In the data rows, zero lies at 7.5, halfway between 7 and 8.
Here are some numbered points:
4,8,11,9,4,7,8,1,10,10,8,4,7,11,11,8,9,11,7,9,14,7,8,4,8,10,9,5,5,6,12,8,5,7,9 0
12,9,14,10,10,11,7,8,9,8,6,11,6,8,11,8,6,14,7,3,10,4,7,5,10,9,8,10,9,6,6,3,7,9,10 1
7,8,11,6,6,9,7,6,10,8,10,12,8,10,6,11,8,10,7,4,11,9,9,4,8,9,9,6,7,7,9,5,6,7,11 2
9,10,6,13,8,4,7,7,5,8,11,10,3,7,6,8,11,7,8,5,6,10,9,9,6,6,10,3,4,9,7,10,10,9,7 3
8,11,6,11,9,9,8,8,4,8,7,10,7,5,7,7,8,5,7,7,9,7,8,8,6,9,5,4,9,11,13,12,8,6,9 4
5,5,7,5,6,7,8,11,7,8,6,5,7,9,8,7,9,7,8,8,7,8,12,2,7,3,7,7,8,10,3,7,9,10,12 5
11,7,7,8,9,7,8,7,8,11,11,11,6,9,9,10,8,9,8,8,6,11,8,8,12,3,12,6,6,9,11,8,5,7,6 6
4,6,7,3,7,10,9,10,5,4,8,6,15,8,3,5,4,7,10,10,8,11,8,10,8,6,4,12,6,11,8,7,3,7,6 7
11,7,11,7,10,6,11,4,8,8,4,7,9,7,10,9,9,11,7,6,8,6,5,6,10,9,3,6,8,0,2,5,11,8,6 8
0,7,9,11,8,8,8,9,9,4,2,5,7,6,5,3,5,5,8,4,9,5,6,10,7,7,7,10,7,8,8,10,10,4,9 9
9,9,11,7,8,12,8,8,11,7,7,10,7,7,7,7,8,10,9,2,8,7,5,4,10,6,6,9,8,6,9,6,8,7,10 10
8,8,7,10,2,12,4,8,8,5,1,8,6,7,10,12,10,9,11,7,8,8,5,6,5,4,8,11,13,7,5,5,8,2,9 11
11,9,6,7,13,3,10,9,7,2,5,5,4,8,2,5,6,6,6,15,4,5,6,10,12,5,13,12,7,4,2,7,11,8,8 12
6,6,10,5,5,8,5,7,6,9,10,11,9,9,5,9,10,7,9,6,9,8,7,5,10,8,12,9,6,7,10,9,8,5,8 13
9,8,5,4,9,9,9,8,9,3,8,9,9,5,8,5,5,8,10,10,3,7,11,9,8,7,8,10,10,9,5,9,7,5,12 14
8,7,6,7,4,4,8,7,7,8,7,9,6,6,7,10,6,6,7,8,7,9,7,7,7,5,7,5,7,12,7,6,8,9,6 15
5,8,8,7,6,9,10,4,9,8,8,8,12,9,8,5,5,11,7,9,7,8,6,11,10,9,12,9,9,7,8,8,4,7,6 16
7,5,6,8,7,7,4,4,6,12,5,15,7,7,2,10,4,5,4,11,7,5,8,9,8,5,10,5,9,7,13,14,9,6,6 17
10,10,6,13,11,8,2,7,6,4,7,11,5,7,3,10,11,6,10,5,7,5,7,11,1,12,8,9,7,7,9,5,5,2,8 18
6,7,10,6,8,14,6,7,8,7,8,10,9,8,9,6,10,7,9,4,10,6,9,9,8,10,7,8,6,9,8,3,4,8,11 19
7,6,8,8,10,8,7,10,9,2,10,9,8,9,6,5,5,6,3,6,5,6,10,12,3,8,12,11,8,6,8,9,8,9,10 20
11,9,7,9,4,3,12,5,5,6,12,8,5,9,15,9,3,11,8,7,7,7,8,11,8,11,7,3,5,4,3,2,4,11,6 21
13,5,8,12,6,3,12,3,4,9,7,9,5,8,13,8,7,11,6,4,7,6,3,4,13,6,2,5,3,0,3,5,12,13,6 22
7,7,7,6,8,8,6,9,11,9,10,11,6,8,8,9,6,10,9,6,10,6,8,7,1,6,6,7,10,8,6,8,8,5,8 23
8,4,7,11,6,10,7,9,7,11,11,8,6,6,8,9,9,10,8,9,10,5,5,12,6,9,3,11,5,8,11,6,5,6,6 24
13,8,13,4,11,10,10,7,12,10,8,8,9,2,11,6,8,8,5,8,11,2,6,8,8,11,6,14,9,10,6,5,7,7,5 25
4,4,6,6,7,5,11,10,7,5,8,6,6,6,3,9,3,2,8,7,6,11,11,7,8,5,6,8,5,12,10,9,4,9,8 26
7,8,6,9,7,5,11,6,9,9,6,4,6,6,12,8,4,10,4,8,6,7,8,9,9,8,5,8,5,7,11,9,9,10,5 27
8,3,5,3,10,5,7,7,11,5,8,3,7,5,6,4,6,8,7,11,2,9,7,6,12,4,11,7,11,9,2,8,10,12,11 28
7,9,7,13,11,9,7,7,6,4,9,10,3,8,2,6,7,7,9,8,9,8,11,7,6,8,10,6,12,8,6,10,7,6,12 29
4,9,5,5,9,5,9,7,9,7,6,10,11,9,6,8,5,9,3,9,6,6,8,9,5,6,11,8,9,6,8,11,7,7,8 30
9,7,8,7,4,8,11,8,6,9,5,8,5,4,13,10,3,4,7,9,8,5,7,9,7,8,7,2,7,8,2,8,9,11,6 31
11,3,6,9,8,6,1,6,2,10,15,6,7,10,10,5,15,10,6,13,5,8,8,8,6,9,4,5,5,4,3,5,7,12,3 32
5,8,5,10,7,4,1,10,0,9,11,11,3,14,1,11,15,12,9,12,15,7,4,7,8,6,9,8,4,5,4,6,8,6,3 33
9,6,9,7,9,11,4,10,6,8,8,13,7,9,4,9,8,6,9,4,10,8,7,9,10,10,9,10,6,7,8,8,7,7,8 34
12,6,4,10,12,9,8,8,6,4,8,8,7,9,4,12,7,6,7,11,6,7,10,10,6,9,8,12,7,6,7,9,5,5,9 35
8,6,8,10,7,7,10,6,7,10,10,9,4,8,5,10,6,9,6,9,8,10,9,6,8,4,9,4,8,12,13,8,7,9,9 36
9,8,11,5,6,8,11,6,7,7,8,5,8,4,7,6,6,5,7,5,8,11,6,7,9,7,6,8,4,9,14,9,6,11,5 37
7,7,8,7,7,7,6,8,11,6,6,9,8,6,7,7,8,6,6,5,5,10,7,8,8,6,10,7,8,9,10,10,9,7,10 38
8,11,8,4,4,5,8,8,4,9,8,9,7,9,5,9,3,10,6,9,7,11,11,8,8,5,6,4,8,12,9,6,4,5,6 39
0,8,7,5,2,11,10,7,10,4,7,6,10,8,9,5,5,5,10,1,10,6,8,7,4,5,8,7,4,8,14,7,8,5,12 40
5,6,8,8,5,8,11,9,7,6,7,5,7,4,7,7,5,4,5,8,9,10,9,9,3,6,9,7,4,12,11,6,4,9,7 41
4,10,10,4,5,10,8,7,4,5,8,7,10,8,8,11,7,5,8,8,10,12,9,10,7,9,13,5,8,7,13,7,4,5,7 42
7,6,9,11,6,6,9,7,8,7,8,8,7,5,9,7,4,6,6,4,8,7,7,8,5,7,9,5,9,10,13,11,8,6,9 43
9,4,6,10,6,11,4,8,7,10,10,7,8,7,12,8,9,10,7,12,9,7,5,11,6,7,7,7,4,9,8,3,2,8,6 44
10,10,13,5,10,11,6,4,9,9,8,7,9,8,7,7,12,11,8,2,5,8,4,3,12,6,8,7,8,6,9,2,8,4,8 45
4,6,11,7,8,15,10,9,10,7,6,5,15,7,4,7,5,12,9,5,6,7,4,9,5,12,5,9,12,8,15,9,6,9,3 46
7,3,11,12,4,9,5,8,6,5,7,7,8,8,7,7,6,10,6,8,12,8,4,7,9,4,11,9,7,7,12,7,8,5,9 47
12,3,9,8,3,6,8,11,7,12,8,4,6,11,9,5,11,8,4,14,9,4,3,6,6,7,7,7,10,3,3,9,9,15,7 48
12,12,4,9,12,9,9,3,5,0,5,0,8,10,5,3,11,4,5,7,5,5,9,2,9,10,5,8,9,7,13,11,13,6,8 49
4,8,6,6,5,4,10,9,9,9,9,6,6,7,7,8,7,5,8,7,9,6,7,6,6,6,6,8,6,10,8,10,7,7,6 50
4,5,7,9,5,7,7,10,5,5,8,7,6,11,3,8,9,10,8,7,9,10,7,7,5,7,9,10,8,10,3,9,9,8,10 51
7,7,4,6,11,1,11,12,2,5,7,8,4,7,7,6,6,2,8,12,10,3,5,10,12,5,8,8,4,7,1,5,14,10,3 52
Which five points above are nearest to each new point by angle, seen from the average point of the numbered points? Their numbers follow each, nearest first.
11,4,9,8,9,9,10,11,8,7,3,7,8,4,11,10,4,8,6,8,7,3,5,9,5,7,7,7,7,7,2,6,7,10,7 31 8 25 48 1
7,12,7,7,8,6,10,5,6,6,6,6,10,5,10,1,9,3,13,8,12,4,9,7,7,8,5,8,8,5,4,6,13,10,7 52 8 49 31 9
13,9,12,4,9,14,2,10,3,7,13,11,12,9,8,3,8,11,5,9,6,5,10,10,3,10,4,9,7,5,6,2,2,10,3 32 44 19 25 1
10,14,6,5,9,5,9,7,3,5,13,4,10,9,7,5,10,7,7,7,8,9,8,6,5,14,1,4,8,7,8,9,4,8,6 49 32 4 21 39
5,10,7,8,8,10,6,11,8,11,6,8,9,8,7,7,12,4,8,9,7,11,7,8,9,5,11,6,6,7,8,9,11,6,8 38 13 3 6 42
11,15,7,5,7,4,10,7,5,7,10,9,11,8,12,8,4,10,6,4,5,7,11,11,5,14,6,5,9,6,7,7,5,5,6 21 39 16 27 30
9,5,8,1,10,7,8,13,5,7,12,15,14,8,7,10,7,9,11,6,9,7,8,10,9,8,6,8,6,10,4,3,2,6,6 7 34 19 39 2
12,12,13,5,10,10,4,5,1,11,10,10,12,9,9,7,10,6,7,10,8,10,13,8,6,12,6,3,8,7,8,8,6,4,7 42 32 4 39 19
7,6,9,7,8,7,6,12,6,8,6,6,6,8,9,8,6,8,4,12,8,9,9,9,6,9,8,9,8,4,4,7,9,9,5 48 32 52 12 31
12,9,5,6,8,9,6,4,11,10,10,2,7,3,9,2,13,5,13,7,7,6,12,8,6,9,0,6,7,8,5,4,6,8,8 32 19 25 49 14
9,7,6,5,9,9,6,9,6,6,10,4,11,6,5,4,6,7,7,9,6,7,11,9,8,6,5,9,9,10,3,8,5,10,7 7 14 28 5 32
7,13,4,11,6,6,5,10,0,15,7,13,8,10,8,9,7,10,11,10,7,10,5,12,10,5,5,3,4,6,4,4,10,4,2 33 39 3 52 32
9,4,7,7,9,6,10,9,8,3,6,5,6,3,8,8,5,6,9,12,5,10,7,6,9,5,9,8,9,12,6,6,7,8,10 28 14 26 12 5
9,6,5,9,10,5,8,2,11,8,7,10,8,6,7,9,3,9,3,8,2,6,9,12,8,9,10,5,11,5,7,11,6,9,5 30 17 16 27 20
11,10,3,4,7,6,8,8,9,4,10,4,6,7,6,8,11,8,6,12,0,6,6,1,3,8,10,9,8,5,9,11,11,9,8 49 28 12 48 14
6,9,7,12,7,9,6,8,8,6,10,10,4,10,9,6,11,5,9,8,5,10,8,9,7,9,10,10,3,7,10,12,11,7,7 3 38 18 20 13
10,9,6,5,7,9,6,4,11,11,10,0,11,4,10,1,13,5,11,6,6,7,12,10,3,11,0,5,8,6,6,5,5,8,6 32 19 25 44 49
15,4,6,8,7,9,8,6,11,7,9,3,7,7,4,8,7,11,7,11,1,6,8,5,5,4,7,10,9,10,10,13,11,8,8 28 49 14 35 36
8,8,10,4,8,10,8,10,9,11,7,10,10,5,7,6,2,12,11,4,9,5,2,9,6,8,4,15,6,11,5,3,8,7,7 25 10 1 46 7
11,5,8,6,11,2,8,5,7,5,8,6,6,7,8,8,2,11,6,9,7,8,8,5,7,7,9,5,9,6,7,8,9,9,11 28 12 22 21 8
7,8,5,7,10,4,9,12,4,4,7,8,3,8,7,7,5,2,5,11,7,5,8,10,10,7,9,10,6,7,5,9,10,9,5 52 12 35 20 26
8,7,7,10,7,10,8,5,7,4,4,5,9,9,6,6,10,7,7,7,6,11,8,5,8,7,7,6,8,7,12,7,8,9,5 49 37 46 45 38
4,9,7,8,6,7,12,7,3,10,6,7,6,7,10,6,10,4,4,7,10,4,11,8,7,5,6,5,7,10,4,8,9,9,8 31 5 50 52 15
10,9,6,9,12,10,8,8,12,12,6,7,5,6,10,7,8,6,9,10,7,5,9,9,7,10,9,8,6,6,7,10,7,7,8 25 35 27 14 31
2,7,7,6,7,6,7,6,8,11,4,11,4,7,3,7,9,4,8,9,11,3,6,2,7,9,6,9,6,0,8,9,9,8,8 17 50 33 13 9
3,7,4,8,5,7,6,5,6,14,7,4,7,11,6,9,9,10,6,9,8,7,10,5,7,7,4,5,10,8,9,8,7,4,10 0 5 39 50 36
8,7,8,8,10,7,10,5,9,6,5,5,8,4,10,4,5,7,9,9,11,5,6,7,9,6,7,11,7,7,4,7,10,8,6 25 52 8 12 9
9,7,8,6,6,5,6,8,7,10,7,4,6,6,10,6,10,6,8,8,8,8,8,7,9,5,7,8,6,10,6,9,7,9,8 5 50 48 28 15
7,10,5,7,8,5,10,12,8,10,5,9,7,8,11,10,5,7,8,7,5,8,6,8,6,5,7,6,6,7,4,6,7,6,6 31 15 52 21 50
7,5,7,7,5,6,11,8,5,8,10,11,6,9,4,4,8,2,9,8,10,8,5,8,9,10,8,10,3,5,9,11,8,10,2 52 37 50 13 34
7,6,8,5,10,10,6,9,7,7,9,11,10,7,3,8,5,6,7,11,6,10,7,11,11,6,10,8,6,7,10,12,7,9,7 17 7 34 6 30
11,4,15,10,4,10,7,5,9,4,8,6,9,10,10,8,4,15,6,3,9,7,10,9,5,3,8,7,7,8,11,4,8,4,10 47 1 2 10 45
13,15,0,7,9,1,7,4,4,1,9,7,6,8,10,11,9,4,5,10,5,6,7,5,6,10,4,7,9,5,12,7,9,7,5 49 35 4 18 27
5,8,4,9,10,3,11,9,4,10,4,10,3,9,7,10,6,9,4,8,4,7,6,9,9,5,10,5,6,6,5,7,11,6,2 52 12 3 22 15
9,7,5,12,11,11,4,10,6,0,8,2,7,9,9,4,7,6,5,11,4,9,11,11,8,8,5,9,10,7,7,6,9,8,5 49 35 20 12 32
3,10,8,3,8,7,11,6,12,5,7,1,14,6,8,2,15,6,10,5,11,5,9,5,1,10,6,10,6,8,8,6,12,8,6 40 49 50 9 46
6,7,7,4,6,5,9,6,6,7,8,9,11,9,7,6,3,10,9,11,9,8,8,11,7,7,8,9,6,8,2,5,5,6,7 7 16 39 21 14
2,4,10,11,8,8,11,8,12,9,5,4,5,5,4,5,7,6,6,8,12,7,8,6,8,6,6,6,12,11,9,11,10,5,9 9 43 50 29 36
5,6,8,7,8,10,9,13,10,5,7,13,7,7,2,6,9,2,14,6,8,7,5,9,9,14,6,15,4,8,7,10,7,8,7 34 9 7 19 18
7,10,7,10,9,8,12,6,11,7,4,8,7,10,13,3,7,7,13,5,7,8,8,8,13,10,6,6,4,8,4,8,11,11,8 22 8 27 31 21
7,11,11,8,8,12,4,5,10,10,6,9,10,9,10,11,9,8,6,6,6,10,11,7,9,7,13,4,8,7,9,8,9,6,10 2 45 38 42 13
